In the data rows, the value 128 means zero.
Some points, one per row:
[ 72  38 155  39 173 173  79 218  38 131  95  97]
[ 57  38 165  39 182 154  63 218  38 144  79 107]
[ 58  63 176  45 187 147  56 205  43 156  72 120]
[ 62  80 181  60 179 144  58 186  82 166  74 131]
[ 69  98 184  77 172 140  64 165  92 172  74 139]
[ 76 103 179  85 156 128  70 145 101 177  75 147]
[ 83 115 179  97 153 124  81 138 115 178  76 154]
[ 91 124 174 102 145 117  92 131 126 178  83 163]
[ 96 129 172 109 142 104  97 123 130 178  86 168]
[102 132 168 113 140  95 105 117 139 177  92 174]
[107 137 164 117 139  82 110 112 143 175  99 180]
[110 139 159 122 143  82 117 110 145 169 102 180]
[114 142 155 126 140  66 121 107 147 167 106 179]
[119 147 148 129 136  63 128 104 153 160 109 179]
[125 154 144 135 135  71 132 104 158 155 118 178]
[128 157 138 139 126  68 136  96 153 148 120 170]
Here are 16 more points, each followed by its number:
[135 169 133 145 121  81 142 100 162 142 127 166] 0
[140 173 126 148 113  91 146  97 155 134 132 160] 1
[146 171 119 151 102 102 151 101 164 129 141 154] 2
[148 169 114 155  94 113 155 103 170 123 145 146] 3
[151 170 109 157  84 122 157 104 161 116 147 139] 4
[155 167 105 156  77 130 158 104 155 111 153 134] 5
[156 160 101 155  72 139 159 109 155 107 154 128] 6
[156 152 101 152  70 146 157 116 147 103 154 122] 7
[152 142  98 149  77 152 154 120 144 102 157 117] 8
[152 145 103 147  85 155 151 127 141 102 157 114] 9
[147 133 104 142  92 160 148 135 143 102 152 110] 10
[144 129 106 137  98 154 143 131 132 104 149 108] 11
[141 125 109 135 106 156 138 129 123 105 145 107] 12
[138 123 113 132 113 153 135 138 129 109 144 107] 13
[136 122 116 131 119 149 132 134 119 111 139 107] 14
[133 118 118 129 126 151 131 139 122 113 136 107] 15
Which two of these numbered points are nearest to each point below, ignoring the 3 directions in which the first points spread most? Their numbers follow each, nearest first.
[141 129 115 140 129 140 140 130 136 113 143 113] > 15 13
[132 117 120 128 127 145 128 132 115 115 132 109] > 14 15
[138 123 115 135 131 138 138 135 131 114 139 111] > 15 13
[134 129 125 134 138 129 131 129 131 124 132 120] > 15 14
[131 119 124 129 138 139 128 133 124 122 132 115] > 15 14
[130 118 123 129 137 143 129 136 123 120 133 113] > 15 14
[138 123 115 136 132 140 138 128 127 113 140 112] > 15 14
[136 130 123 135 135 125 132 120 123 122 133 122] > 14 15
